128 stands for zero in the data rows.
Every row has a hidden score. How much higher is the second row's score than the first row's in each pair? 10 means about the same, 20 much higher and 0 much lower. The score is a weighted sum of the row's numbers plus the product of two more (or one squared), each taken from its middle value.
[ 93  97  98  94 122 107 113  82  82  82  83  88  89  94 120 106  85  87
  88 102]
[139 140 129 128 137 132 135 135 133 134 133 134 135 131 127 128 136 129
 132 132]: 8
[132 134 132 129 135 132 134 133 133 133 132 134 132 131 130 129 135 133
 134 132]
[ 93  92  95  99  93  95  96  86  89  87  89  83  88  91 113 101  85  86
  87  95]: 12
[104 106 103 105  93  98  93 111 114 118 120 117 114 105  79  90 123 115
 119 101]
[128 127 130 122 156 140 147 119 120 119 120 129 126 125 133 131 121 129
 125 129]: 4
[171 183 180 184 162 175 171 168 172 173 175 174 179 176 175 177 175 178
 176 181]
[133 139 131 128 131 129 131 138 136 136 133 133 131 132 126 127 133 132
 132 131]: 11
[ 96  93  98  95 123 107 114  84  82  81  83  87  90  95 117 105  82  89
  85  99]
[108 107 103 102  87  93  90 112 116 119 119 117 114 105  80  92 120 117
 117 102]: 15
[ 92  95  97  96  89  92  94  89  90  89  86  82  85  93 114 103  85  87
  86  97]
[73 78 73 76 57 63 62 85 85 86 81 77 77 72 65 67 83 81 82 70]: 7
[ 87  91  97  95 118 107 110  82  80  82  85  87  86  94 119 107  84  87
  85  99]
[133 140 132 129 134 132 134 133 132 133 132 132 132 131 126 128 138 132
 135 129]: 8
[ 93  91 100  95 119 107 115  82  80  82  83  88  90  93 121 106  84  85
  84 103]
[136 134 129 127 136 132 134 138 137 135 133 132 132 134 128 130 133 132
 132 128]: 11
[ 91  90  99  95 118 104 110  73  77  80  88  87  87  94 117 105  83  90
  86  99]
[178 183 181 182 166 176 175 175 177 176 174 176 179 177 175 177 177 177
 177 180]: 5
[126 126 130 120 157 139 143 118 117 117 119 128 125 124 132 128 120 129
 123 135]
[132 138 131 130 133 130 132 134 134 134 133 133 133 132 126 130 134 130
 133 130]: 8
[160 163 160 162 134 149 144 174 176 175 176 170 167 164 138 151 174 174
 176 158]
[137 136 129 126 135 130 134 136 135 134 132 135 133 131 128 130 134 128
 131 129]: 9
[180 181 185 189 194 195 193 170 172 171 175 179 180 184 189 188 175 184
 180 187]
[149 151 161 153 156 157 160 151 144 143 139 142 142 156 182 170 138 135
 136 155]: 11
[ 91  91  96  99  92  95  95  90  89  89  87  84  86  94 112 102  86  84
  85  99]
[132 133 128 137 101 118 114 139 138 139 137 131 131 133 126 129 137 130
 133 128]: 8
[74 75 72 75 60 65 63 80 83 83 82 81 78 72 66 67 82 81 82 75]
[176 179 178 182 159 174 172 175 177 175 175 175 179 176 174 176 180 177
 179 182]: 4
[135 138 130 128 129 129 129 140 137 136 132 134 134 132 128 130 135 131
 133 133]
[73 77 72 76 66 68 65 80 81 81 81 78 77 73 66 70 83 79 81 72]: 13
[106 103 103 103  91  95  92 115 116 119 117 115 116 104  80  92 122 122
 123 103]
[ 90  98  94  99  91  95  95  87  88  87  86  85  89  95 113 104  84  90
  86  94]: 10
[72 76 74 77 63 67 65 92 87 88 82 79 80 73 63 66 82 78 79 70]
[135 136 132 130 132 131 132 131 132 133 134 136 135 133 130 131 135 128
 133 129]: 5
[ 89  92 100  93 118 104 112  80  81  80  85  86  88  93 119 106  84  89
  88  99]
[82 71 80 78 95 85 82 83 80 83 84 84 79 80 84 82 81 86 83 75]: 12
[183 147 186 184 190 189 191 169 169 171 174 178 177 185 193 190 174 184
 178 189]
[153 152 157 154 160 158 161 148 143 143 142 142 144 154 178 167 139 142
 140 157]: 11
[182 182 178 182 163 175 171 173 177 175 176 174 175 177 172 176 175 175
 174 181]
[125 126 128 123 156 141 147 121 119 119 122 127 125 124 135 131 120 126
 123 130]: 7
[126 124 131 123 158 140 145 122 119 120 121 127 127 124 132 128 121 130
 125 133]
[136 132 132 128 135 133 132 138 137 135 133 135 136 132 129 130 136 129
 132 131]: 9
[175 182 181 182 159 174 170 175 177 176 177 174 176 178 173 176 176 173
 174 179]
[138 132 130 130 133 132 134 136 133 136 134 133 135 132 128 131 137 133
 135 130]: 12
[ 93  88 100  96 123 108 115  80  80  81  84  88  87  94 121 107  83  91
  88 101]
[177 181 179 182 165 175 172 171 174 174 176 174 178 179 174 177 173 174
 175 182]: 9
[182 182 186 183 199 194 195 175 176 174 177 179 178 186 192 190 176 181
 178 189]
[178 178 179 181 161 175 169 191 185 185 175 174 178 178 173 177 177 175
 178 181]: 10
[165 161 165 164 163 165 161 174 172 172 171 172 171 166 145 156 171 172
 172 162]
[130 134 132 131 133 132 132 133 134 134 133 133 132 133 130 130 135 133
 133 128]: 8
[123 123 130 123 156 140 143 121 119 118 118 126 127 124 131 126 121 128
 124 135]
[130 122 129 123 155 139 146 116 118 117 121 128 125 124 132 129 123 129
 124 129]: 9
[73 74 72 77 58 65 63 81 82 84 81 79 80 74 66 68 81 77 78 72]
[163 163 160 166 130 149 143 176 178 176 175 170 168 164 137 152 172 173
 172 158]: 8
[157 153 156 155 163 159 164 148 145 142 139 139 141 152 180 167 137 141
 141 154]
[134 139 131 129 133 132 130 139 137 135 132 136 133 133 129 131 136 130
 133 129]: 10
[133 131 131 128 131 129 132 137 136 135 134 135 134 134 126 130 134 131
 132 129]
[ 89  96  93  99  89  92  93  88  89  88  86  84  87  93 114 102  89  85
  87  96]: 16
[141 140 131 130 137 133 134 136 135 134 133 134 134 133 161 150 135 131
 133 130]
[130 129 127 137  98 116 110 141 140 141 138 129 129 134 127 131 137 130
 134 127]: 9
[80 75 75 78 96 85 87 82 80 81 82 84 81 80 80 78 81 86 84 76]
[165 164 164 160 162 163 160 167 169 168 170 174 169 165 146 157 171 177
 173 163]: 10
[ 89  95  96 100  97  97  96  88  89  88  88  85  89  93 113 102  86  90
  88  99]
[ 95  91  98  93 127 111 118  81  80  81  83  87  91  94 120 105  85  86
  86  99]: 4
[182 179 187 183 190 189 192 169 171 172 176 179 179 185 191 190 174 177
 175 185]
[124 121 130 121 161 142 147 116 118 115 118 127 127 124 132 128 121 129
 126 136]: 15
[164 163 164 159 162 161 159 170 170 171 172 175 171 165 149 156 172 172
 172 159]
[127 126 130 120 153 136 143 123 122 120 122 127 127 125 133 130 120 127
 123 132]: 9
[78 73 71 76 61 66 64 88 87 85 82 79 78 74 66 68 82 76 79 73]
[183 181 186 185 189 191 190 169 171 173 176 181 181 185 191 188 176 179
 179 189]: 4
[126 130 130 139 102 120 112 136 139 140 138 129 131 135 125 130 135 130
 131 124]
[135 137 130 126 129 127 132 133 133 134 134 136 134 132 127 130 134 130
 132 131]: 8
[139 138 130 130 136 133 135 133 134 132 133 133 130 131 129 129 134 131
 133 128]
[126 121 129 123 157 140 145 117 118 116 121 129 128 125 135 130 121 131
 126 132]: 11
[130 133 128 138 105 121 115 140 141 142 138 131 131 132 125 128 138 132
 135 128]
[173 178 182 195 163 181 172 169 174 174 174 173 178 177 176 179 176 173
 174 185]: 7
[168 168 159 167 133 152 141 172 172 175 175 170 169 164 137 151 173 173
 174 156]
[109 103 102 104  91  97  90 113 117 117 118 117 115 104  78  91 120 118
 118 103]: 17
[165 162 165 160 161 163 159 162 165 167 173 173 171 164 146 156 170 175
 173 162]
[153 149 154 158 163 163 164 143 143 141 138 140 142 156 180 169 136 140
 138 159]: 12
[ 90  93  96 100  89  93  92  91  91  89  85  85  86  94 114 102  83  88
  85 100]
[165 161 163 162 160 162 159 170 168 171 173 174 168 166 145 154 173 173
 174 162]: 5
[136 133 132 129 132 132 132 132 135 132 134 134 133 133 130 133 135 131
 133 127]
[164 161 163 163 163 164 161 167 169 171 172 174 169 164 146 154 171 171
 172 162]: 12
[ 93  92  95  97  93  94  95  87  88  87  86  82  87  92 113 101  89  86
  88 102]
[168 164 160 166 134 151 141 174 177 175 176 170 167 161 136 149 172 174
 174 157]: 6
[ 89  94  95  99  92  95  94  87  89  87  87  83  88  91 111 100  87  90
  87  98]
[136 136 130 129 129 128 130 132 133 132 133 133 130 134 126 130 135 131
 134 130]: 6
[132 122 132 127 137 133 134 133 133 133 135 134 132 134 129 131 133 131
 132 131]
[162 168 160 166 132 150 141 175 176 176 175 171 167 162 135 150 174 173
 172 159]: 13
[134 128 128 138  99 119 110 137 139 138 141 131 131 134 123 129 134 136
 135 128]
[135 130 129 137 100 118 110 141 140 140 139 133 133 136 124 130 137 133
 135 125]: 9
[137 135 129 128 133 130 131 132 132 134 134 134 133 134 129 131 136 129
 132 129]
[129 133 130 126 131 129 130 132 132 133 133 133 132 132 126 128 134 129
 131 130]: 10
[176 181 179 183 160 173 170 171 174 174 177 175 178 178 175 178 175 170
 172 180]
[76 77 78 76 93 83 83 90 83 86 82 85 81 80 84 80 82 81 82 78]: 14
[133 136 131 138  97 115 110 139 140 137 138 132 132 132 126 130 138 129
 133 127]
[178 179 178 182 163 173 171 169 173 173 177 173 177 177 176 177 177 175
 177 182]: 8
[130 143 133 128 137 133 136 138 136 135 133 135 134 134 128 132 135 127
 132 130]
[127 125 129 124 156 141 143 120 121 118 120 128 127 125 133 131 121 128
 124 130]: 12
[178 178 180 182 160 174 171 173 177 173 156 154 178 176 175 178 175 176
 176 180]
[134 134 131 128 136 133 134 131 134 131 131 132 133 134 127 129 133 131
 133 131]: 6
[137 137 132 129 134 132 134 137 136 134 133 135 134 132 127 130 136 130
 133 129]
[81 79 76 79 94 85 85 89 84 84 82 83 81 78 84 81 82 83 82 75]: 12
[107 105 106 102  92  96  91 113 116 118 111 109 117 106  81  94 123 116
 118 102]
[136 137 132 129 131 130 129 139 137 137 133 133 133 132 128 132 136 133
 135 130]: 3
[163 167 161 166 135 152 145 177 175 178 176 171 168 165 138 152 173 166
 170 155]
[184 180 188 185 196 192 193 171 173 175 178 180 178 184 192 189 174 177
 176 185]: 7
[135 139 130 128 132 130 133 139 134 136 134 135 132 131 129 130 134 132
 134 134]
[166 161 164 162 163 164 160 171 169 171 171 174 171 166 147 157 170 171
 171 160]: 11
[ 94  98  96  98  88  93  93  88  91  86  88  84  88  91 112 100  87  86
  86  97]
[133 134 130 127 136 132 132 139 136 137 132 134 135 133 126 128 134 130
 131 131]: 6
[ 94  98  93  98  91  94  97  86  87  86  86  83  88  91 112 101  86  87
  86  95]
[ 95  94  96  94 119 108 110  80  80  82  84  86  88  93 119 105  87  85
  87 103]: 8
[ 92  95  98  97 116 106 110  79  81  81  83  87  89  94 120 107  82  87
  85 102]
[ 87  90 100  96 120 107 113  86  81  84  84  87  89  94 119 105  85  90
  86 101]: 6
[134 135 132 129 131 130 131 140 138 137 134 134 132 132 128 129 134 129
 132 130]
[ 91  89  96  92 120 105 113  88  83  84  85  88  87  95 122 109  83  89
  85 101]: 12
[152 150 156 157 159 160 160 145 141 139 140 141 143 155 180 169 137 145
 141 157]
[167 161 162 163 160 163 160 168 169 170 171 174 170 164 147 157 171 172
 172 162]: 8
[130 133 129 128 132 131 133 136 136 134 134 133 134 132 128 130 133 128
 131 133]
[133 136 130 129 132 131 132 139 137 138 135 135 134 133 128 130 136 132
 136 130]: 10
[139 137 131 129 135 131 132 133 132 133 134 134 133 133 128 131 135 131
 132 130]
[ 96  97  95  99  94  94  97  89  88  88  86  83  87  93 113 103  88  90
  89  97]: 15
[163 163 159 166 131 149 140 170 173 174 173 171 169 164 137 151 173 175
 174 156]
[161 163 163 162 164 163 161 170 170 171 169 172 170 166 143 154 171 172
 172 164]: 10
[86 75 78 80 89 83 82 83 83 82 83 84 80 79 80 77 81 87 83 78]
[175 177 179 183 158 171 170 181 180 180 176 174 177 176 172 176 177 173
 174 181]: 5
[ 88  93  97  96 122 108 112  85  82  83  82  88  89  95 118 106  86  87
  87 102]
[152 147 156 157 160 161 160 194 169 166 142 141 144 154 179 169 136 139
 137 158]: 4
[135 130 130 129 132 130 130 134 134 132 133 132 131 133 128 131 133 132
 132 129]
[138 132 130 130 133 131 131 132 131 131 133 134 135 134 125 131 133 128
 131 130]: 9
[122 126 129 120 156 140 143 121 118 118 120 127 126 123 134 129 123 126
 124 133]
[137 135 130 126 132 128 131 137 136 134 132 134 134 132 130 130 132 134
 134 130]: 11
[ 92  94 100  92 120 106 115  82  82  82  85  86  88  94 119 106  81  87
  85 103]
[129 125 130 123 158 141 145 121 121 118 119 127 126 123 135 128 117 128
 123 129]: 8
[ 92  98 105  98  97  96  98  91  90  89  89  83  87  93 114 102  87  88
  85 100]
[170 179 179 180 164 174 175 173 176 176 174 173 178 177 175 178 175 177
 176 181]: 5
[80 72 79 78 93 83 87 86 83 84 83 85 81 81 83 80 81 84 81 78]
[81 74 79 78 93 83 85 80 79 82 83 85 82 80 83 82 82 84 82 73]: 9
[ 91  97  97 101  90  94  94  89  90  88  87  82  86  93 115 102  85  87
  85  95]
[169 156 164 164 157 161 158 166 168 169 172 173 171 166 145 157 174 172
 175 159]: 6
[103 106 102 104  90  97  92 113 116 119 119 118 115 105  79  91 120 116
 117 104]
[176 181 181 181 162 174 170 172 175 175 176 172 177 177 175 177 176 174
 175 181]: 4
[132 133 133 129 136 133 137 131 134 132 133 132 132 132 129 132 137 129
 133 135]
[134 135 128 131 135 133 133 138 137 136 134 133 132 132 128 129 135 131
 133 130]: 10
[166 160 162 164 159 164 158 166 169 168 170 172 168 164 146 156 170 174
 172 160]
[80 75 78 78 98 86 87 84 83 83 81 82 78 80 81 79 83 82 81 76]: 11
[177 181 188 183 194 192 191 170 171 170 175 179 179 184 190 188 176 179
 178 186]
[124 135 128 138  98 117 111 138 140 139 140 132 134 135 125 130 136 127
 132 125]: 13
[124 133 129 136 103 120 113 142 139 143 140 131 133 133 125 128 138 130
 135 128]
[175 187 180 181 162 173 174 176 176 176 176 174 178 177 174 177 173 175
 174 182]: 9
[ 90  90  98  93 122 106 116  79  79  80  84  84  91  94 119 106  81  86
  82 100]
[132 137 131 132 129 131 131 133 134 134 134 134 135 134 130 131 135 132
 132 132]: 10
[130 136 132 128 132 131 134 134 132 134 133 133 132 132 125 128 136 133
 134 131]
[134 132 131 130 134 132 132 134 133 133 132 135 133 132 129 130 134 130
 130 129]: 10
[134 133 130 130 132 130 133 131 133 131 135 134 134 133 129 131 133 133
 133 129]
[133 138 131 129 128 128 130 129 132 130 133 134 132 132 126 130 134 129
 131 131]: 11
[137 130 129 130 132 132 132 130 133 132 132 132 134 133 131 133 136 130
 133 130]
[133 134 130 128 133 131 131 140 136 137 135 135 133 134 129 130 124 130
 127 130]: 9
[78 79 78 77 95 84 83 84 81 83 83 85 79 78 83 81 83 87 85 77]
[135 135 131 127 130 128 131 132 132 133 135 135 132 133 129 130 137 130
 132 129]: 7
[163 160 163 161 162 164 161 167 167 168 172 175 171 164 146 156 173 172
 171 162]
[110 103 103 105  93  97  92 112 116 118 119 118 114 106  81  92 123 118
 121 101]: 15
[137 135 129 130 133 132 132 136 136 135 131 133 133 133 127 130 134 131
 134 129]
[169 165 164 164 161 164 158 172 171 171 170 171 169 166 145 155 172 172
 173 163]: 12
[ 91  93  96  99  94  95  96  93  91  88  86  85  88  92 111 101  86  85
  86  98]
[135 136 132 130 132 134 132 139 137 136 134 133 133 132 127 129 136 131
 133 133]: 8
[164 166 159 166 136 153 144 173 177 175 174 169 168 163 139 154 174 172
 173 158]
[ 94  93  98  96  93  92  97  84  85  86  88  86  87  94 113 103  87  84
  86  95]: 11
[176 183 187 185 191 191 192 172 173 174 177 182 180 184 191 189 175 181
 177 185]
[109 104 103 106  89  96  90 113 116 118 121 116 114 104  81  91 121 117
 119 100]: 19
[126 125 129 122 156 141 146 115 117 116 119 127 128 125 133 127 121 126
 124 133]
[77 81 70 76 60 66 61 84 85 84 81 77 79 73 66 66 83 77 81 70]: 15
[ 92  91  94 100  93  96  94  93  92  89  88  85  88  92 113 101  88  92
  90  99]
[78 78 80 77 96 84 87 81 79 81 83 84 80 79 82 80 83 88 85 80]: 9
[168 165 159 165 129 148 138 177 178 178 174 170 168 163 136 150 173 172
 173 158]
[134 133 129 137 101 118 113 144 141 141 138 131 130 133 125 129 138 129
 134 130]: 9
[ 92  86  98  94 122 106 113  80  80  80  84  87  85  95 119 105  84  89
  86 102]
[150 150 155 158 165 164 164 145 142 141 140 141 142 154 178 166 137 140
 137 154]: 8
[105 104 103 103  95  97  93 115 117 119 120 120 115 105  80  91 122 117
 119 102]
[ 90  91  97  94 120 104 113  82  80  83  84  88  86  95 118 106  85  88
  87 100]: 4
[133 139 129 129 132 130 133 141 139 137 133 133 132 131 129 129 134 132
 132 127]
[126 133 127 138 102 119 113 142 141 141 139 129 133 135 126 132 139 134
 137 130]: 13
[110 106 101 104  92  96  95 112 116 117 119 117 117 105  77  90 122 113
 115 103]
[177 183 179 182 158 172 168 169 172 173 175 172 177 178 175 177 176 174
 176 182]: 4
[134 140 131 129 137 134 133 134 134 134 131 134 137 132 130 131 133 129
 131 131]
[166 160 160 167 132 149 142 174 177 174 176 169 169 163 137 151 173 172
 172 159]: 12
[ 86  93  95  98  94  96  97  86  89  86  87  85  91  92 112 102  89  90
  89  96]
[ 94  93  94 100  89  93  92  87  88  89  86  83  88  93 114 103  87  85
  85  96]: 13
[141 139 131 129 133 131 132 136 136 136 133 136 137 134 128 131 133 127
 130 132]
[131 135 130 129 132 130 131 136 134 134 133 135 133 133 130 132 134 130
 132 128]: 9
[166 162 161 166 129 148 140 181 179 179 176 170 169 165 137 151 174 172
 172 157]
[133 137 131 130 135 133 133 137 137 137 135 133 133 133 127 131 135 134
 134 136]: 9
[177 184 180 182 163 172 171 178 178 178 174 170 177 178 174 178 175 173
 176 182]
[74 77 71 76 58 65 62 89 88 86 82 78 79 75 66 70 80 81 81 70]: 14
[139 135 132 129 130 130 131 136 136 135 132 133 133 132 126 128 135 132
 133 131]
[145 146 156 159 162 164 163 143 141 138 140 143 143 154 180 169 135 144
 139 157]: 9
[158 166 160 166 132 150 143 177 177 176 172 169 170 164 137 152 174 170
 172 157]
[ 83  76  78  78  96  84  84 135 107 110  84  84  80  79  83  78  79  88
  83  76]: 16
[139 138 130 130 135 133 131 141 139 137 133 134 134 132 128 130 134 128
 131 133]
[138 136 130 128 131 130 130 134 135 135 136 134 133 133 127 129 134 128
 132 132]: 9
[133 132 131 130 131 130 133 137 135 134 132 134 134 132 127 129 131 134
 132 131]
[76 77 78 78 95 84 87 82 81 83 83 82 78 79 83 80 81 88 85 79]: 12
[75 77 77 78 93 82 83 85 83 81 83 84 77 79 81 80 83 82 82 75]
[134 135 132 131 128 130 129 137 136 137 132 133 134 133 129 131 135 128
 132 129]: 8
[125 123 130 121 158 141 144 122 122 119 120 127 127 124 133 129 120 132
 124 134]
[ 93  95  94  97  94  95  96  88  90  87  87  82  85  93 112 101  86  87
  86  96]: 14
[ 87  94  98  92 120 104 113  77  79  79  84  86  86  94 119 107  82  82
  80  99]
[108 108 103 104  89  94  92 109 115 116 119 120 116 105  81  92 121 121
 122 100]: 13
[107 105 102 105  91  97  91 116 118 119 118 117 116 104  79  90 122 115
 120 101]
[75 80 71 75 62 65 64 87 86 86 81 77 77 72 68 67 83 79 82 74]: 8
[138 135 129 128 131 130 132 136 133 134 133 137 134 132 128 129 134 132
 134 130]
[111 109 101 103  90  95  91 114 117 118 120 118 118 104  80  92 121 121
 120 102]: 17
[83 68 79 78 93 83 85 84 82 83 84 84 81 80 80 80 81 84 82 75]
[160 161 163 161 162 161 159 169 171 170 172 174 169 166 146 157 173 176
 174 160]: 10
[110 109 104 102  95  97  94 112 116 119 120 122 116 105  79  91 121 119
 120 102]
[81 80 78 77 95 84 87 92 85 88 82 83 77 82 81 80 81 84 83 77]: 6
[132 136 130 128 131 129 131 138 136 134 133 134 133 131 129 130 151 133
 141 128]
[74 73 72 78 63 67 63 81 82 82 81 75 77 74 64 69 83 81 82 73]: 14
[164 167 158 165 133 150 143 172 173 174 176 175 168 163 137 150 173 171
 174 156]
[132 135 131 130 134 132 133 131 134 132 134 133 135 133 127 129 135 132
 134 130]: 10
[ 96  92  95  99  93  96  94  90  88  87  88  83  87  93 113 102  87  84
  86  99]
[178 178 178 182 158 172 169 177 178 177 174 172 177 176 174 176 176 172
 174 181]: 5
[176 178 180 179 160 173 171 176 177 180 179 173 179 175 175 176 172 172
 173 181]
[135 134 129 130 135 132 131 136 134 135 134 135 132 132 127 131 134 134
 132 131]: 15
